rotation ticks, each row followed by its count of ticks
The counts run from 0 to 307.
[140 161 140 113 114 151 175 111 135 127 146  94 172 108 127 130 122 134
 204 129 161 141 149 106 150  87 146 111 128 146 143 171  76  88 119 117
 120 145 144  93 102 115 169 140 120 120 148 118 106 130 188 143 118 133
 126  98 154  50 145 116 112 147 104 110 125  91 110 129] => 50
[116 156 125 140 149 120 172 111 161 105 125  90 171  99  79 142  80 107
 139 143 131 138 126 125 120 132 157 107 137 140 143 131  57 109 122 109
 153 166 125 121  89 121 158 116 115 120 148 102 113 142 224 156  98 139
 117 118 146  82 120 124 136 155 125  84 111 108 117 112] => 152
[ 98 154 109 138 117 114 185 109 140 113 159 108 139 102 125 114  98 100
 140 127 112 153 141 110 119  89 166 113 159 133 131 140  83 100 133 133
 137 146 119 108  77 136 164 141 123 111 156 107 107 126 207 148 106 143
  98 103 166  80 115 122 119 168 134  83  93  85 124 159] => 67
[121 142 138 133 130 128 151 129 164 105 142  84 162 102  89 153  89 113
 151 144 131 130 133 121 123 129 146 116 134 139 157 148  71 108 125 135
 150 163 132 116  87 124 169 108 105 137 149 104 115 146 228 162 122 163
 114 117 154  72 138 121 128 146 130  64 118 102 118 116] => 266
[151 132 126 153 139 136 144  85 126 123 134 133 173 107 107 130 108 158
 172 168 152 117 152 120 136 121 163 101 153 124 142 144  57  85 114 105
 146 130 131 139 113 116 136 118 122  98 133  86 131 142 168 186 140 177
  89 108 105  62 124 164 112 182 128  92 102 119 119 127] => 254
[114 156 123 130 127 135 176 127 157  95 172 106 139 117 116 145  91 112
 179 135 140 133 153 110 142  92 162  79 136 136 135 155  73  93 127  94
 130 165 145 114 100 139 163 121 132 109 147 113 131 151 199 135 150 147
 109 122 166  61 145 122 107 136 128  86 108  97 113 134] => 166
[134 138 133 110 113 159 167 124 119 130 139 102 163 129 149 129 119 147
 220 120 143 135 158 101 140  99 166 116 127 133 142 170  89  78 119 111
 106 140 150 106 124 139 152 151 120 110 141 107 112 143 182 140 124 158
 119  96 160  43 134 135 108 160 118 111 118  95 112 142] => 301
[138 112 112 149 136 171 155 157 134 102 129  92 141 115 120 115  92 155
 130 144 135 126 143 109 129 128 156 119 153 119 131 159  94  95 110 139
 126 135 140 131 127 158 153 146 131 122 138 118 130 138 217 154 154 186
 106  92 142  45 105 155 127 146 167  73 106 105 141 122] => 107
[128 131 113 156 140 165 156 142 144  98 151 113 130 116 132 107 104 142
 136 143 141 112 144  98 138  91 148 106 155 122 126 152  81  97 111 123
 122 131 146 107 119 154 150 162 134 109 149 129 144 128 200 145 149 176
 105  91 160  50 108 126 110 136 169  61 110  93 136 143] => 220
[121 115 108 142 127 146 157 112 130 127 115  95 157  97 132  96  91 138
 142 126 104 143 139 113 112 126 167 139 143 121 141 151 103  79 128 151
 128 126 125 127 100 155 134 149 129 112 147 102 103 123 211 163 108 166
 103  74 139  69  86 141 141 189 147 100 100  94 117 134] => 207
[105 144 154 116 111 134 159 100 123 127 134  94 171 125 135 143 130 130
 205 126 125 139 153 118 120  94 151 130 129 148 160 144  71  94 109 131
 123 143 138  98 108 123 156 145 110 112 142  97 112 129 192 152  94 158
 121 108 164  58 141 123 115 171 110  90 118  89 121 148] => 294
[124 139 127 127 110 147 160 108 132 119 154 134 145 125 161 110 134 140
 187 138 138 114 153  80 136  70 170 118 135 130 125 140  82  71 117 105
 118 129 154 106 133 124 146 154 135 101 143 111 119 136 180 140 136 142
 101  97 165  52 117 124 110 172 127  94 100  96 116 159] => 195
[113 121 116 123 126 160 188 149 143 100 131 101 136 119 129 105 104 126
 161 138 140 112 138  92 130 109 166 131 134 133 110 159  98  87 137 114
 121 155 140 114 121 133 153 146 143 112 147 121 105 156 215 114 119 145
 117  92 189  39 125 112 122 147 134 105 103  96 113 118] => 190
[125 134 139 117 101 151 196 112 112 109 115 111 147 140 126 103 121 157
 170 122 156 136 161  96 116  85 160 116 136 137 137 150 110  72 112 129
 135 145 148  98 122 124 158 152 143  99 111  98 112 156 197 141 137 174
 103  86 151  54 117 163 124 151 127 111 102 105 129 132] => 79
[147 144 138 143 141 147 146  87 149 118 139 116 201  93 122 147 113 138
 159 130 140 127 150 132 138 114 155 108 142 111 161 126  61  89 114 113
 124 124 110 121 134 109 138 154 106 121 133  74 104 122 189 166 108 140
 119 115 106  64 129 156 135 181 120  91 125  91 137 143] => 11
[142 133 109 166 141 161 137 118 161 101 141 130 149  84 125 107  95 129
 121 161 128 102 118  97 141 108 165 120 164 111 132 138  65  86 132 127
 134 114 123 130 121 135 142 147 130 109 156 116 126 123 212 150 137 141
  96 100 138  67  96 119 125 172 163  67 102  97 135 138] => 228
[110 164 148 125 128 127 187 118 146  99 137  86 165 122  87 136 113 105
 166 137 157 134 140 121 124 101 146 105 131 155 136 139  56 105 110 102
 138 162 135  92 103 106 177 136 110 127 134 111 109 137 205 150 110 148
 129 123 162  62 141 116 112 133 126  84 129 106 132 123] => 158
[147 143 116 160 136 144 132 106 164 100 152 135 145  87 132 121  99 130
 136 151 131 107 129  90 138  89 149 101 158 117 142 132  69  78 123 129
 140 118 125 114 118 138 146 156 126 114 153 108 130 123 200 148 149 143
  91  98 136  74 101 116 121 171 158  63 105  94 131 157] => 227
[116 134 128 128 141 143 173 132 119 131 133  74 159 121 105 136  97 151
 181 160 145 146 147 131 131 142 161 114 135 146 123 178  70 105 114 113
 135 156 151 126  97 132 160 101 128 118 141 123 124 146 183 156 117 189
 113  99 160  54 145 139 109 158 123 105 107 110 112 103] => 161
[111 142 122 134 123 154 171 115 136 106 149 141 142 115 154 111 129 123
 167 143 133 105 139  89 135  72 174 124 143 130 115 139  74  77 124 103
 122 131 139 102 136 127 148 167 138  92 149 109 121 133 194 133 123 143
 107 102 167  45 126 108 111 160 137  91  97  85 119 156] => 196
[115 136 126 120 127 117 173  88 138 120 144 109 184 111 113 145  95 131
 194 117 122 150 158 127 125 112 178  90 139 127 157 139  85  79 121 101
 133 147 120 135 107 125 132 127 125 105 128  73 108 151 191 154 116 137
  99 117 129  76 126 156 125 186 111 117  92 107 111 145] => 285
[165 135 142 134 120 159 140 107 134 119 136 115 166 108 114 131 108 165
 184 151 162 121 151 104 148 109 140  96 145 127 158 165  73  74 111 122
 147 130 149 125 128 123 151 124 119 123 121  97 132 141 189 175 165 181
 103 103 107  61 127 164 117 160 124  81 121 114 127 120] => 247
[110 127 101 148 136 137 174 123 144 104 127  95 144  97 121 101  77 122
 122 124 105 145 138 114 108 124 176 125 147 122 140 133  96  89 121 143
 135 134 125 123  92 156 141 149 131 105 150 104 104 124 225 147 115 156
 100  82 148  69  83 134 144 174 152  88  91  94 127 139] => 206
[119 145 123 148 116 147 166  96 138 120 149 130 155  98 149 109 117 111
 147 117 127 125 146 103 133  73 170 123 154 113 132 124  81  85 132 121
 118 118 116 106 120 120 148 178 126 111 150 102 103 113 191 143 103 127
 106  89 138  57 115 124 123 179 134  92 107  77 137 171] => 203
[118 145 138 128 103 150 169 124 129 108 157 126 128 137 145 110 129 136
 174 135 134 116 155  84 133  65 155 118 139 133 132 149  87  84 111 129
 124 142 159  99 120 138 168 162 138 107 138 118 126 136 201 146 147 175
  95  99 168  54 128 126 103 153 135  73  98  96 128 153] => 81
[116 123 119 128 116 149 179 133 128 118 115  97 140 109 132  97 110 133
 146 145 130 118 125  95 126 109 161 150 137 139 114 169  93  95 133 138
 136 148 145 111 102 127 161 134 143 110 146 126 110 142 216 147 110 167
 114  77 180  44 113 114 126 154 134  93  96 100 112 111] => 76
[128 133 116 143 114 143 161  87 111 138 140 124 153 114 156 108 122 145
 172 128 118 139 158 111 132  97 181 118 155 122 136 140  84  71 120 127
 120 114 127 130 112 139 128 155 131  88 140 103 115 118 171 154 124 165
  89  86 129  63 103 153 119 196 130 107  84  91 124 157] => 201
[135 154 157 125 137 149 158 102 148 101 117  91 190 116  98 152 124 129
 172 129 162 134 151 115 130 118 135 108 128 146 170 129  67  92 102 122
 129 143 137 102 135 109 153 158 110 130 119  78 109 133 204 158 116 149
 125 119 130  72 118 150 128 146 116  92 144 107 137 134] => 19
[115 145 131 115 115 107 154  81 150 126 151 117 178 105 122 152 103 128
 193 125 110 143 161 113 127 102 167  99 132 132 164 139  72  79 123 113
 131 148 124 128 104 125 138 133 123 108 141  73  99 133 190 152 118 138
 100 125 139  82 132 139 123 187 104  94 102  99 108 157] => 286
[101 147 130 127 121 118 204  77 111 127 123 108 170 120 120 123 117 130
 169 123 127 150 153 122 109 108 175 117 142 142 138 135  89  81 119 114
 133 148 121 113  99 110 145 143 132  96 126  84  92 139 186 157  92 142
 101  99 140  66 117 155 129 184 107 119  99 105 118 139] => 178
[117 151 142 130 145 145 142 136 156  95 138  92 158 122 102 158 114 121
 167 149 142 131 140 115 127 114 134 110 126 151 154 141  52 109  90 121
 138 147 150  97 115 135 159 138 109 120 140 111 132 141 211 159 126 170
 122 121 163  61 130 114 115 140 140  62 133 103 125 134] => 21
[133 132 114 157 147 156 151 132 168  76 148 128 140 104 112 130  99 130
 129 152 139 106 144 101 140 110 155  91 149 122 132 127  71  91 117 114
 135 135 132 126 140 145 147 154 128 111 137 100 139 140 214 140 162 157
 103 113 145  64 102 133 123 153 166  60 105 102 135 143] => 113
[154 134 126 145 145 166 172 141 135  99 118  88 159 113  86 126  81 153
 136 149 168 133 147 115 131 140 142 107 149 127 135 162  88  88 121 128
 147 147 137 129 115 136 153 129 126 119 124 103 131 152 210 158 153 174
 111  98 123  59 108 165 129 145 143  85 115 118 131 103] => 245
